Each path below is one point turned by a fixed rotation once a step. After each direction that follows a path, write how fast that rotation turns it, in degrees per step (0 if it stays still).
Each turn is a multiple of 5 degrees from 10 to 175, or 0.
Each row of a path follows its step; steps can be skipped.
Rotation 1:
step 0: [  2  -8   1 -13   3  11   7   8  17  20 -20  -8  -2  -1  -4 -29  -3   5
  16  -9   5 -10  -8 -23  25  -1  13   8 -19  -6 -10  -3  17  -2   8   3
  -5  -4  -9  16 -19  -4   3   6]
step 1: [  1   8   6 -13 -21  14   2  -3 -16  18 -15   1   2 -16  -5 -21  10 -19
  16  -5   6  -5   3  11  26  -9   5 -11  -5 -12   7 -15  -4   9  -2   8
   3  15   8  -3 -15   2 -23  -3]
step 2: [  4 -10  -4 -23   7  25   1  -8  11  16  -5  -6 -11  -3   3  -6  12 -16
   3  -7 -18   2   2  19  -5 -12   5   5   1   2  -4 -22 -27 -26 -10   5
  10  -3  17  -2  -7  -7  -2 -13]
step 3: [ -9  -6   0 -15   0 -12  -5  22 -14  12  14 -14  -3  -8  -2   4   9  -8
 -10 -15   4   1 -14   9 -11  -7  -6  22   1   9   6   9  -9 -24 -16  13
  15   5   8  -4  13   3 -27 -12]
step 4: [  8 -15 -21   3   8 -14   9   6  -3 -13   7 -17   1  17  -1  -3 -13   3
  -9   7  -3  11 -16 -13  -1  -1   9   5 -14  -4  -5   0  -6 -20 -35  -3
   6 -13   6  -9  -4   0 -25  16]
step 5: [  3   2 -14   6 -16 -17   4 -19  -8 -12   9   6   8  -2 -13   2  -2 -13
   0   5  15  22  -1   3  -7   9   8 -14  11  -7   3  13   8 -10  -5  10
 -12 -25   5 -22   1  25 -20   6]
step 6: [  4  -6  -9  -9   2  12   6 -27   8 -10  12   9  -2   1   0  -3 -15  -5
   1   4  -6  14  -3  -1 -16  25  -9   9  10 -10 -25  -2  -5  -2   5 -14
   5 -16 -20  -6  10  30  10   2]
step 7: [  4  11  -2 -21 -10 -15 -15 -14 -14  -7  19   1 -10 -12   6   1 -15  11
  -7   5  -7  -6   7   8 -17  -2 -22   8 -10 -14  -6   8  27  18  10  -8
  -1   8 -13 -11  12   9   5 -11]
step 8: [ -7   4  -8  -4   8 -10   2 -19  22  -5   2  -5   5   7  12  -6  -6   0
  -6  15 -13   5 -10  -5  -1 -14  -7   5 -32  -9  -6   4  10  10  25  -9
 -14   0 -12  -2  10 -32  10   4]
step 9: [-14   0   2  -8  -9  -6  -5  10   6   2  -6  -1  10  -7 -13  -1  16  -5
  18  11   3  20   3  -9  16 -10  -8 -15  -9   1   0  25  -2  14  23  -3
 -24  27   0  -9  15  -5   7   3]
Speeds:
[ -2  -3 -10  -6  -4  -2   4   0   1   6   3  -2  -6  -7  -2   0  -7  -5
   3   1  -3   4  -2   3   2  -4  -1  -1  -5   4  -2   1   2  -1   0   0
  -2   0  -5  -2   0   2  -2   2]  0
[-5  1 -3 -3  7 -3 -1  2 -3 -2 -4  0  1 -1 -1 -1  2  6 -5 -5 -3 -3 -4 -4
 -5 -3 -8  2 -3  6  4  0  4 -1  2 -1  4 -2 -2 -6 -5 -3 -1  3]  85
[-3  2  3  4 -4 -7  0 -5  0  0 -1 -2  1  2  1 -1 -5  0 -3  0 -5  6  5  7
 -4 -3  1 -4 -2 -4  5 -7  1 -2 -2  0 -2  1  1  0 -9 -4  0  3]  115
